In the rows, 128 means zero.
Rows swapped in pairs by one turn or mirror: which row each one swaps with
j_833: [106 110  86  99 134 101 133 143 145 117 109 130 149 106]
j_550: [109 104 111 121 125 114 120 114 110 147 118 120 102 134]
j_24: [113 110  85  99 125 100 124 130 138 132 116 131 149 114]
j_400: [130 104 119 112 129 110 100 120 111 146 125 126 108 140]
j_309: [114 111  90  96 127  96 123 135 142 131 117 134 153 115]
j_57: [104 104 113 120 157 103 124 176 154  95 112 114 128 107]
j_191: [110 108 116 118 155  98 143 164 150  90  98 118 125 111]
j_664: [119 104 149 130 149 111 104 142 115 123 121 116  98 142]
j_348: [128 101 143 128 159 114  90 147 132 120 123 115 106 144]
j_876: [123 104 127 121 135 114 109 119 109 142 120 119  96 140]
j_526: [138 108 142 118 149 109  93 145 131 113 130 113 105 145]
j_844: [ 91 111 107 117 145 107 147 154 140  96 104 114 118 100]
j_263: [ 97 105 108 119 159 110 129 165 157  97 105 119 134 109]
j_704: [130 102 116 108 132 105 104 117 112 149 122 128 118 141]
j_604: [ 98 113 109 115 147 107 140 161 153  89 111 113 124 109]
j_797: [105 111 109 108 147  97 127 164 153  99 110 126 150 106]
j_89: [143 103 145 123 156 100 102 149 129 112 115 117 106 143]
j_529: [ 96 109  85 105 128 105 141 138 137 121 108 129 136 105]
j_85: [144 107 139 110 145 102  87 139 126 122 126 118 117 140]
j_345: [128 101 142 128 158 109  95 159 131 114 124 110 101 134]
j_362: [107 105 118 122 129 113 125 116 109 144 118 120  97 135]
j_649: [ 94 105  87 106 131 104 146 131 131 126 105 128 133 109]

j_348 pairs with j_263
j_345 pairs with j_57
j_309 pairs with j_362
j_85 pairs with j_844

Rows swapped in pairs by one turn or mirror: which row each one swaps with
j_695: [116 122 135 138 169 124 110 126 129 135 172 133 124 132 107 118 121 122
 123 145 139 138 136 116 127 112 135 105 102 144 124 125 137 107 122 151
 104 131 120 140 122 110 127 123 110 127 116  98 134 122 140 123 122 103
 119]
j_161: [137 128 129 131  95 134 129 136 139 129 110 131 139 107 117 136 120 109
 140 106 116 143 132 132 113 127 131 115 158 119 130 134 131 134 129 118
 151 114 127  95 130 148 113 140 141 124 121 147 139 142 103 139 134 155
 148]
j_994: [132 125 149 121 160 124 113 124 137 136 164 127 125 141 120 120 135 114
 124 158 130 128 140 121 127 108 124 134 121 133 122 129 111 107 135 153
 100 126 119 125 126 126 145 109  93 127 118 120 119 152 141 128 121 102
 104]
j_696: [123 118 123 152 161 129 105 125 131 138 145 135 125 119 110  96 141 117
 125 123 132 128 134 100 134 126 130 124 114 151 141 125 142  93 116 137
 118 148 123 135 133 108 116 128 116 157 129 111 151 135 141 131 114  99
 112]
j_919: [131 131  97 151 107 131 133 124 130 122  93 125 131 126 144 121 135 144
 144  92 120 123 116 135 129 139 131 156 140 136 132 128 132 140 117  99
 143 153 141 128 127 126  99 128 160 150 147 126 148 119 128 128 119 131
 133]
j_300: [126 137 111 129 117 124 138 127 132 113 105 120 126 122 148 155 111 155
 147 113 142 133 118 165 115 130 133 141 141 116 126 133 130 167 131 104
 136 136 132 129 112 135 110 126 163 114 146 127 120 105 115 120 124 145
 143]
j_435: [140 138 127 114 113 126 138 125 140 118 106 117 127 132 156 152 127 142
 147 130 134 124 126 163 115 125 122 166 155 110 123 136 106 160 144 113
 128 131 131 116 117 148 131 112 139 117 143 145 108 137 120 127 122 139
 123]
j_375: [112 135 125 129 152 122 116 119 123 123 163 133 112 137 112 132 109 138
 128 140 148 138 123 122 118 115 132  99  96 133 115 131 149 129 132 140
 105 143 121 157 105  99 122 115 126 122 121 102 132 100 131 117 131 115
 122]
j_140: [125 119 116 156 144 130 112 125 128 139 139 135 130 133 115  95 143 121
 126 115 117 125 128  98 137 126 132 129 113 156 131 123 136  95 110 133
 120 150 132 136 136 109 112 125 121 158 126 105 158 131 145 130 119 100
 116]
j_99: [136 136 109 140 113 130 132 128 134 112  84 122 122 117 143 131 131 142
 143 101 131 120 114 147 129 140 127 155 150 119 138 132 130 148 127  94
 145 150 143 126 126 128 102 127 159 141 150 138 140 121 122 131 118 140
 128]
j_626: [117 144 111 125 124 121 133 119 126 110 127 126 114 132 135 153 104 155
 140 123 150 136 112 149 112 125 131 120 116 118 116 135 146 162 137 115
 122 146 128 151  99 112 112 118 155 115 137 118 124  89 119 115 131 138
 134]
j_207: [136 136 126 118 114 125 141 121 143 123 109 117 128 134 158 149 125 140
 148 130 133 132 124 161 119 128 126 168 155 107 125 140 106 165 139 106
 136 125 133 113 119 145 125 120 142 123 150 142 110 137 117 128 124 136
 127]
j_954: [126 124 146 131 161 126 110 127 137 138 164 129 126 139 113 115 133 114
 123 156 130 131 137 113 130 108 125 127 113 139 122 133 117 102 129 153
 104 128 118 126 129 119 143 117  93 132 118 110 128 149 137 128 121  98
 107]
j_800: [132 133 108 136 107 130 141 122 132 116  87 126 122 120 146 136 130 146
 145 101 129 129 113 148 125 137 131 154 149 120 139 131 127 152 123  93
 146 149 141 124 118 131 107 131 160 136 149 133 134 119 117 131 119 143
 136]
j_886: [117 139 106 129 127 117 134 126 125 113 114 124 119 124 147 154 104 156
 144 114 139 131 122 163 115 118 137 134 126 112 130 127 137 171 122 113
 133 138 129 138 107 132 109 129 157 113 135 126 117  98 117 119 128 146
 142]
j_444: [136 126 149 121 154 119 122 124 147 137 155 118 129 142 125 126 136 116
 131 162 131 123 135 125 128 111 122 144 128 131 127 133 102 122 140 147
 110 122 121 117 132 131 154 102  94 127 125 119 112 158 135 125 123 101
 104]
j_201: [123 116 131 144 159 129 112 122 128 138 152 140 119 129 105 100 140 115
 120 133 126 132 130  98 137 119 134 118 111 147 136 123 132  93 113 141
 115 145 128 135 127 107 124 125 107 146 120 104 147 137 141 131 117 103
 112]
j_192: [123 140 106 130 117 124 133 123 134 109 103 116 122 123 148 159 110 150
 144 109 144 134 117 167 112 130 135 137 132 116 129 132 133 165 132 108
 134 133 131 132 108 131 110 127 164 117 142 132 116 106 118 118 126 141
 142]
j_757: [136 131 122 127 104 141 130 140 145 130 106 122 147 112 117 138 125 126
 140 111 111 158 130 136 128 113 128 115 161 115 122 136 139 138 146 123
 151 105 129 100 129 156 121 134 139 123 129 142 140 144 115 146 120 147
 152]
j_617: [114 124 130 137 168 124 107 123 131 132 167 129 119 133 108 123 121 119
 120 140 141 137 133 118 124 113 136 103  95 143 127 125 138 107 122 152
 104 130 118 143 118 106 128 123 113 127 114 103 129 123 141 120 125 100
 118]
j_937: [139 134 115 130 104 134 136 135 139 117  97 126 135 120 136 149 119 139
 146 104 122 138 124 155 118 129 127 136 159 112 127 136 126 157 132 102
 144 131 135 109 124 156 117 127 152 127 142 143 126 130 109 129 128 157
 145]
j_749: [130 119 140 138 156 133 107 135 136 140 162 138 132 130  94 112 129 106
 121 135 118 142 142 106 131 110 130  98 121 140 125 127 131  97 122 149
 111 126 121 120 133 132 134 123  99 138 113 113 140 147 132 131 126 115
 122]
j_368: [127 123 149 127 162 124 114 121 139 144 168 128 125 144 121 116 134 110
 126 159 130 135 140 116 130 110 128 134 121 132 122 133 111 110 130 149
 106 121 122 124 127 124 141 116  93 133 124 116 122 153 138 130 123  98
 106]
j_222: [133 120 142 136 122 134 115 136 136 142 145 137 137 111  96 117 126  92
 127 122 115 145 142 106 118 117 131  97 138 134 128 129 135 103 124 143
 134 112 120 101 136 135 122 137 113 130 107 132 147 152 114 139 134 133
 135]
j_631: [142 135 133 117 122 119 140 124 150 123 115 109 130 136 152 149 130 137
 147 142 132 121 125 157 121 123 121 166 152 114 129 139  99 159 147 117
 129 126 129 111 126 145 143 105 126 119 142 137 104 147 120 124 124 127
 118]
j_220: [133 124 135 130 132 141 115 139 144 141 140 129 146 117  96 118 130 109
 128 128 109 159 139 110 134 104 129  96 141 130 122 131 142 106 141 147
 135 104 122 105 133 143 130 132 111 128 114 128 148 153 127 147 119 125
 139]
j_946: [132 131 103 145 117 128 130 125 134 118  90 123 126 111 146 126 133 146
 146  96 135 124 120 142 123 143 129 155 147 128 142 132 137 145 124  98
 145 151 134 127 125 128 101 132 162 147 153 136 139 119 121 129 116 134
 133]
j_969: [127 122 133 149 161 129 105 127 131 133 143 134 120 126 105  97 140 112
 120 131 128 123 129 103 139 122 129 120 114 146 137 126 135  92 118 137
 115 146 130 136 135 105 118 123 110 152 124 111 152 136 143 133 117 101
 106]
j_620: [110 126 125 137 170 117 111 125 123 131 168 134 118 133 113 123 113 130
 122 141 136 134 136 123 125 103 139 104  94 135 127 119 142 121 115 152
 107 134 118 147 114 113 124 125 113 123 112 102 128 113 136 121 127 112
 121]
j_154: [134 139 122 123 108 126 138 128 141 115  97 116 128 128 155 151 123 146
 147 124 133 128 121 163 117 127 121 163 152 111 125 141 112 163 139 106
 136 132 131 115 119 144 126 121 146 120 148 139 114 131 115 127 121 140
 131]

j_620 pairs with j_886
j_207 pairs with j_368
j_800 pairs with j_201
j_631 pairs with j_444
j_919 pairs with j_140

Rows swapped in pairs by one turn or mirror: which row each one swaps with
j_402: [169  72 124 159 123 164 115  80 129 116 128 113]
j_527: [180  98 122 146 115 117 117  87 143 102 137  79]
j_885: [180  91 136 126 132 143 121  91 154 129  77 110]
j_360: [162  98 179 168 130 140 122  72 153 131 128  93]
j_135: [173  89 133 141 129 170  93  99 160 111 115 114]
j_615: [163 133 141 154 120 120  97  77 144 100 110  92]
j_103: [138 117 141 154 140 143  87  79 150 137 127 107]
j_322: [174 114 153 161 144 118 120 107 154 105 113  87]
j_689: [191  85 117 137 126 153 122  93 136 133 102 123]
j_15: [198  91 158 140 118 136 123  69 141 123 113 129]
j_911: [150  84 145 156 132 170 109  81 160 137 127 103]
j_909: [156  83 118 148 119 145  85  71 151 139 132 109]
j_16: [152 112 152 149 137 129 119  85 158 130  85  78]
j_642: [165  76 140 150 159 158 112  97 159 131 110 110]
j_248: [168  99 139 136 142 128 126  80 157 124 130  61]
j_947: [173 120 138 150 141 102 118  72 133 114  98 101]
j_212: [147 116 142 171 132 128 119  82 142 133 112  71]
j_185: [169 100 138 150 137 141  91  88 153 138  96 136]
j_643: [174 135 143 158 131 108 115  81 142 109 115  93]
j_670: [159 104 131 169 116 129 118  62 117 109 126  93]
j_383: [172  71 154 141 107 152 133  76 150 123 133 106]
j_634: [188 118 137 142 111 117 130  66 129 103 112 102]
j_133: [160  98 158 148 100 125 126  55 139 127 126  99]
j_892: [176  90 121 120 133 138 106  60 149 147 112 108]
j_372: [191 110 131 130 135 131 120 103 141  96 127 111]
j_98: [173  88 134 149 141 167 100  98 163 135 117 124]

j_185 pairs with j_322
j_909 pairs with j_527
j_402 pairs with j_670
j_103 pairs with j_372
j_911 pairs with j_634

Rows swapped in pairs by one turn or mirror: which row each one swaps with
j_237: [152 160 100 136 142 140 148 148 138 125  87 127 157 112 104 119 134 113
 127 134 128]
j_307: [137 157  96 126 137 123 145 144 138 134 106 165 150 113 105 122 127 121
 106 114 123]
j_985: [152 162  93 121 157 120 162 121 127 129 105 133 146 112 127 117 108 108
 111 113 116]
j_875: [129 170 127 129 156 106 168 136 143 117 105 142 159 130 137 122 117 115
 134 112 119]
j_52: [110 123 137  97 116 116 130 120 128 105 123  91 124 136  99 111 129 122
 141 134 127]
j_654: [108 107 135 113 132 126 121 140 117 110 118 120  98 144 125 108 123 130
 124 129 126]
j_73: [150 162 113 141 147 112 163 142 142 141 104 140 162 127 112 113 116 115
 129 109 124]
j_647: [145 155 101 131 127 119 146 140 135 128  94 129 167 107  89 128 124 116
 121 133 123]
j_658: [109 149 148 107 151 104 157 126 138 101 125 116 132 151 143 111 122 119
 145 112 123]
j_470: [151 163 100 137 139 137 143 145 143 121  92 119 155 113  97 121 133 115
 126 133 134]
j_776: [114 130 147 106 137 109 146 124 134 118 134 101 121 160 121  98 121 123
 148 110 130]
j_772: [155 162  98 129 145 122 158 138 132 135 101 141 152 114 112 122 121 110
 109 113 116]
j_707: [149 158 101 131 131 121 145 138 139 133  99 130 163 105  96 131 124 119
 116 133 120]
j_142: [110 124 126 107 139 114 143 100 124 103 143 111 117 138 132 115  99 124
 128 130 138]
j_65: [122 131 121  89 149 118 146 106 119 109 131 101 107 141 136 106 112 117
 129 113 120]
j_847: [141 139 104 147 141 130 139 158 125 131  91 157 136 115 114 125 118 123
 106 128 121]
j_323: [142 152  93 143 140 120 153 121 139 121 115 149 158 113 114 125 103 121
 111 131 142]
j_334: [117 123 137  93 135 117 137 118 123 108 133  98 104 148 123 106 129 120
 134 111 119]
j_352: [110 106 137 113 130 130 124 138 118 107 118 126  95 139 131 118 125 129
 126 129 123]
j_716: [117 125 133 103 134 134 129 129 132 101 116  88 112 144 113 102 140 121
 148 134 134]
j_174: [110 126 136  93 114 116 129 127 129 112 118  92 128 138  94 121 135 126
 138 133 117]
j_128: [149 142 101 132 132 141 151 158 138 133 111 137 124 125 133 119 149 108
 117 115 101]
j_730: [131 148  97 126 134 126 144 144 135 128 108 172 152 122 105 125 125 121
 106 115 135]
j_206: [114 133 148 114 139 108 159 126 135 114 131  98 127 158 126  99 122 120
 150 108 124]
j_812: [102 116 130  97 126 122 128 128 125 106 135 137 111 150 116 110 129 129
 122 115 139]
j_761: [114 124 138  94 120 115 127 118 131 108 129  89 117 139 107 115 130 127
 138 133 124]
j_449: [109 118 128 111 131 116 134 104 132  99 141 113 114 143 125 111 108 130
 131 132 145]
j_483: [130 124 121 114 127 140 142 149 134 118 127 116  98 142 139 108 152 113
 128 116 103]
j_149: [144 163 119 142 146 109 174 141 141 132 105 133 163 130 117 112 117 113
 133 107 120]
j_799: [139 137 105 144 138 131 139 153 125 130  91 160 134 113 123 130 119 122
 107 131 119]
j_613: [139 154 107 123 122 119 143 141 136 131  94 123 165 111  87 133 129 121
 122 134 114]
j_26: [103 122 131  91 127 119 126 124 129 108 136 124 105 145 116 106 132 130
 125 115 128]
j_630: [119 133 132 106 129 134 128 127 134  98 118  84 115 141 106 105 138 122
 145 133 138]
j_437: [139 153  96 134 149 118 158 115 131 121 116 144 154 111 124 128  95 117
 111 130 134]
j_846: [131 106 139 127 129 117 141 126 126 123 139 100 102 151 104 109 131 127
 133 119 126]
j_425: [161 137 106 157 138 121 157 141 133 145 114 132 142 123  96 124 126 122
 114 119 120]

j_846 pairs with j_425
j_65 pairs with j_985
j_149 pairs with j_206
j_26 pairs with j_307
j_730 pairs with j_812
j_647 pairs with j_52
j_73 pairs with j_776
j_772 pairs with j_334
j_716 pairs with j_237

